One turn moves every row onto another: examples first, then more rows asked
gema: +0.05  -2.56  +0.85  +1.49  -2.56  +1.75  +1.03  +0.66  -2.86  +1.21  -1.17  -0.39  +0.64  +0.52  +2.17  -0.69  +1.05  -0.75  -0.96  +0.91  +0.45  +2.86  +1.43  -0.76  +2.96  +0.14  -2.42  +0.16
kip: -0.74  -1.24  +2.05  +1.79  +0.93  -1.82  +0.86  -3.17  -0.93  +0.92  -1.76  -1.11  +0.32  -2.01  -1.32  +1.18  -2.82  -0.34  +0.35  +0.90  -1.13  +1.37  -0.71  +0.62  +1.53  +0.15  +0.60  -1.87
kipo: -1.18  +0.26  +0.32  +3.01  -2.37  -0.01  -0.35  +0.70  +0.02  -0.12  -1.86  +0.21  -0.57  +1.82  +2.05  -2.98  -0.51  -0.28  -3.27  +2.06  +1.39  +0.80  +0.24  -0.89  +2.63  -1.00  -1.04  -0.09
Gele: +0.48  +0.05  -1.47  +1.98  +1.14  +1.60  +0.69  -1.09  +3.44  +2.07  -2.86  -4.50  +2.64  +1.26  +0.46  -2.02  -2.04  +1.36  +0.97  -2.16  +1.24  +0.85  -0.36  -0.71  -0.58  +0.88  -0.03  -0.78
Denip: +1.60  +0.59  +0.58  +0.99  -0.92  +1.92  +1.02  -1.31  +2.43  +2.00  -2.25  -2.24  -2.04  -0.88  +1.29  +0.15  +0.21  -0.36  +1.36  +0.31  +1.69  -0.90  -2.32  +2.00  -0.78  +2.67  -1.69  -0.66
rit: +0.81  -0.15  +1.17  +0.98  +0.76  +2.08  +1.21  -1.68  +1.13  +2.21  -3.62  -2.74  +2.36  +1.17  +0.47  -1.08  +0.01  +0.88  +4.03  +0.10  -0.43  -0.06  -0.28  +2.47  -1.16  -1.02  -0.20  -0.04
Rebab: +2.41  -0.32  +0.59  +0.73  -0.39  +2.40  +1.38  -1.44  +1.97  +2.39  -2.28  -2.11  -1.92  -1.01  +1.44  +0.28  +0.25  -0.70  +1.33  +0.06  +1.60  -0.17  -1.67  +2.06  -0.84  +2.98  -1.69  -0.49
nubig: -0.01  +1.54  +3.61  +0.94  +2.44  +2.09  +0.60  -1.02  +1.01  -0.03  -0.32  -3.12  +2.87  +0.13  +1.21  +0.86  -0.79  +1.22  -0.44  -0.55  +0.60  +0.96  +1.95  -2.44  +1.29  -0.93  -0.51  -2.34
duf: +0.13  -2.51  +0.20  +0.61  -2.10  +1.61  +0.15  +1.38  -1.79  +1.54  -1.38  +0.08  +0.43  +1.52  +2.74  -2.36  -0.12  -1.42  -2.07  +0.77  +0.55  +3.00  +1.75  -1.60  +2.33  +0.40  -1.57  -0.58
vava: -0.53  +1.70  +4.17  -0.18  +1.86  +2.15  -0.08  -0.39  +0.76  +0.34  -0.54  -2.31  +2.70  +0.64  +1.68  +0.39  -0.10  +1.16  +0.75  +0.29  -0.33  +0.50  +1.83  -1.95  +0.56  -1.30  -0.26  -2.82
gak: +0.26  +0.38  +2.46  +2.11  +2.76  +2.77  -0.13  -2.39  +2.32  -0.10  -1.22  -1.06  +2.59  -0.35  +2.54  -0.89  +0.09  +3.00  -0.09  -0.02  +1.36  +0.30  +3.07  -1.82  +1.77  +0.13  -0.41  -1.75
daped: +0.11  +1.33  -0.45  +1.57  +0.45  +0.86  +0.88  -1.14  +2.80  +1.37  -2.83  -4.77  +2.84  +1.40  -0.23  -1.18  -2.40  +0.41  +1.34  -1.59  +0.51  -0.51  -1.31  +0.16  -0.56  -0.35  -0.57  -0.89
Gabig: +0.38  -2.98  +0.14  +1.27  -0.34  -0.10  +1.67  +0.73  -2.76  +1.20  -0.49  +0.12  +0.11  +1.08  +2.21  -1.64  -0.92  +0.23  +0.78  +0.21  +1.50  +3.18  +2.66  -1.35  +2.81  +1.89  -2.08  +0.37
fuz: +0.05  -1.84  -0.24  +0.79  +0.01  -0.91  +0.92  +1.72  -1.55  +0.97  -0.46  -0.14  -0.20  +2.26  +2.15  -2.87  -2.53  -0.61  -0.88  +0.17  +1.64  +2.90  +2.20  -2.33  +2.17  +1.54  -1.15  -0.43
sugu: +0.46  +0.89  +2.66  +2.12  +2.86  +2.34  +0.55  -1.95  +1.82  -0.25  -0.64  -2.49  +2.83  -0.40  +1.63  +0.27  -0.67  +2.16  -0.85  -0.65  +1.39  +0.82  +2.54  -2.40  +1.88  -0.20  -0.57  -1.85
vufo: -0.70  +1.25  +3.91  -0.25  +1.75  +2.59  -0.78  -0.79  +1.22  +0.48  -1.09  -0.89  +2.46  +0.70  +2.47  -0.76  +0.65  +2.03  +1.51  +0.91  -0.27  -0.04  +2.40  -1.33  +0.46  -0.94  -0.03  -2.74
feb: -0.37  -2.04  +1.02  +2.42  -1.11  -0.46  +1.92  +0.00  -3.17  +0.44  -0.68  +0.31  -0.18  +0.44  +1.76  -0.82  +0.37  +1.29  +1.99  +1.30  +1.37  +2.04  +1.92  +0.08  +3.24  +1.00  -2.43  +1.05
Vetep: -0.35  +0.48  +3.04  +0.89  +2.19  +2.85  -0.82  -1.77  +2.02  +0.26  -1.48  -0.25  +2.41  +0.20  +2.91  -1.35  +0.78  +2.96  +1.12  +0.79  +0.52  -0.15  +3.03  -1.35  +1.04  -0.15  -0.08  -2.21
Lepu: +1.58  +0.86  +0.22  +0.78  -0.31  +1.79  +0.55  -0.27  +3.13  +2.48  -2.08  -2.74  -2.55  +0.00  +1.38  -0.77  -0.52  -0.74  +0.16  -0.02  +1.96  +0.21  -2.26  +0.82  -1.48  +2.83  -0.63  -1.12
lemov: -1.55  -2.66  +1.58  +0.53  +0.85  -0.45  -0.79  -1.47  -0.43  +3.01  -1.92  -0.01  -0.68  -1.05  +0.29  -1.11  -0.76  +1.23  +1.95  +1.07  -1.37  +3.55  +0.30  -0.46  +0.10  +1.52  +2.28  -2.51
nif: +1.29  -1.39  +0.15  +1.43  +1.37  +2.82  +0.97  -1.65  +1.75  +2.97  -3.70  -2.47  +2.16  +1.09  +1.15  -2.01  +0.37  +1.73  +3.72  -0.53  +0.31  +1.33  +0.69  +1.66  -1.08  +0.26  +0.33  +0.13
rar: -1.33  -0.99  +0.42  +2.42  +0.48  -2.17  +0.08  -3.64  +0.76  +0.28  -1.86  -0.83  +0.64  -2.19  -0.82  +0.06  -3.56  +0.52  -0.59  +0.25  -0.30  +0.30  -0.67  -0.34  +2.18  +1.27  +0.22  -2.10
rep: -0.65  -1.21  +1.21  +3.08  -2.94  +1.01  +1.20  -0.05  -2.45  +0.32  -1.35  -0.61  +0.20  +0.10  +1.58  -0.26  +1.47  +0.11  -1.00  +1.62  +0.81  +1.82  +0.48  +0.01  +3.48  -0.71  -2.57  +0.79
nila: +2.75  -0.63  +0.39  +0.49  +0.20  +2.59  +1.29  -0.98  +2.13  +2.78  -2.22  -2.28  -2.11  -0.67  +1.60  -0.17  -0.20  -1.04  +0.75  -0.23  +1.77  +0.70  -1.36  +1.49  -1.15  +3.11  -1.19  -0.68
Fivi: +1.10  -1.28  -1.18  +2.02  +1.61  +2.61  +0.71  -1.38  +2.85  +2.90  -3.26  -3.41  +2.25  +1.16  +1.18  -2.45  -0.68  +2.01  +2.18  -1.68  +1.16  +1.80  +0.64  +0.05  -0.79  +1.17  +0.40  -0.26
zoriz: -1.80  +1.24  +1.14  +2.69  -1.22  -2.42  +0.62  +0.95  -1.02  -0.66  -0.93  +0.13  -1.10  +2.21  +1.22  -2.43  -1.64  +0.66  -0.14  +2.21  +1.55  +0.23  +0.26  -0.45  +2.37  -0.58  -1.18  +0.11
bonu: +1.21  +1.16  +0.40  +1.02  -0.85  +1.62  +0.62  -0.74  +3.03  +2.05  -2.14  -2.61  -2.43  -0.36  +1.27  -0.37  -0.17  -0.32  +0.70  +0.28  +1.82  -0.69  -2.62  +1.40  -1.18  +2.58  -1.17  -1.00
dat: -0.55  -1.12  -0.05  +1.33  -2.02  +0.71  -0.54  +1.41  -0.37  +0.87  -1.73  +0.39  -0.14  +2.14  +2.68  -3.46  -0.89  -1.13  -3.17  +1.30  +1.03  +1.88  +1.16  -1.63  +2.16  -0.15  -0.89  -0.72
Bili: -2.06  -1.65  -0.65  +2.14  +0.28  -1.64  -1.15  -2.99  +1.87  +1.11  -1.90  -0.19  +0.23  -1.81  +0.28  -1.60  -2.90  +1.81  -0.26  +0.08  +0.02  +0.84  -0.15  -1.31  +1.74  +2.52  +0.92  -2.60
Sova: -1.26  +0.21  +1.02  +3.84  -2.86  +0.18  +0.47  -0.10  -1.08  -0.39  -1.70  -0.36  -0.32  +0.77  +1.52  -1.30  +0.69  +0.31  -2.13  +2.17  +1.30  +0.80  -0.04  -0.07  +3.29  -1.30  -1.95  +0.63
pobir: -1.46  +0.09  +1.56  +3.13  -1.53  -1.63  +1.37  +0.06  -2.22  -0.46  -0.90  +0.30  -0.75  +1.02  +1.32  -1.19  -0.02  +1.55  +1.51  +2.29  +1.36  +0.50  +0.69  +0.55  +3.05  -0.23  -2.09  +0.91
sika: +0.28  +1.23  +0.87  +1.05  +0.26  +1.09  +1.16  -1.46  +1.60  +1.47  -3.20  -3.87  +2.74  +1.36  -0.25  -0.65  -1.41  +0.24  +2.86  -0.43  -0.34  -1.04  -1.27  +1.77  -0.87  -1.29  -0.69  -0.55
vira: -0.79  -2.03  +2.65  +0.78  +1.07  -0.97  +0.48  -2.08  -1.53  +2.30  -1.85  -0.66  -0.34  -1.42  -0.76  +0.58  -1.39  -0.05  +1.62  +1.36  -1.69  +3.02  -0.18  +0.61  +0.52  +0.23  +1.60  -2.05
veve: -2.18  -2.47  -0.03  +1.15  +0.44  -0.83  -1.53  -1.92  +1.25  +2.47  -1.96  +0.25  -0.42  -1.20  +0.85  -2.19  -1.44  +2.18  +1.01  +0.45  -0.50  +2.45  +0.32  -1.42  +0.74  +2.62  +1.88  -2.82
dovi: -1.04  +0.30  +0.21  +1.47  -0.42  -2.07  +0.39  +1.78  -0.63  +0.06  -0.73  -0.09  -0.80  +2.78  +1.68  -3.22  -2.88  -0.38  -1.36  +1.21  +1.73  +1.41  +0.99  -1.81  +1.99  +0.29  -0.77  -0.57
konet: +2.39  -0.08  +0.24  +0.45  +0.22  +2.32  +0.88  -0.43  +2.70  +2.89  -2.15  -2.59  -2.36  -0.13  +1.52  -0.68  -0.55  -1.08  +0.16  -0.31  +1.94  +0.85  -1.64  +0.88  -1.48  +3.04  -0.63  -0.95

gak -> Vetep
duf -> gema
konet -> nila
And these:
nif -> rit
pobir -> zoriz
veve -> lemov

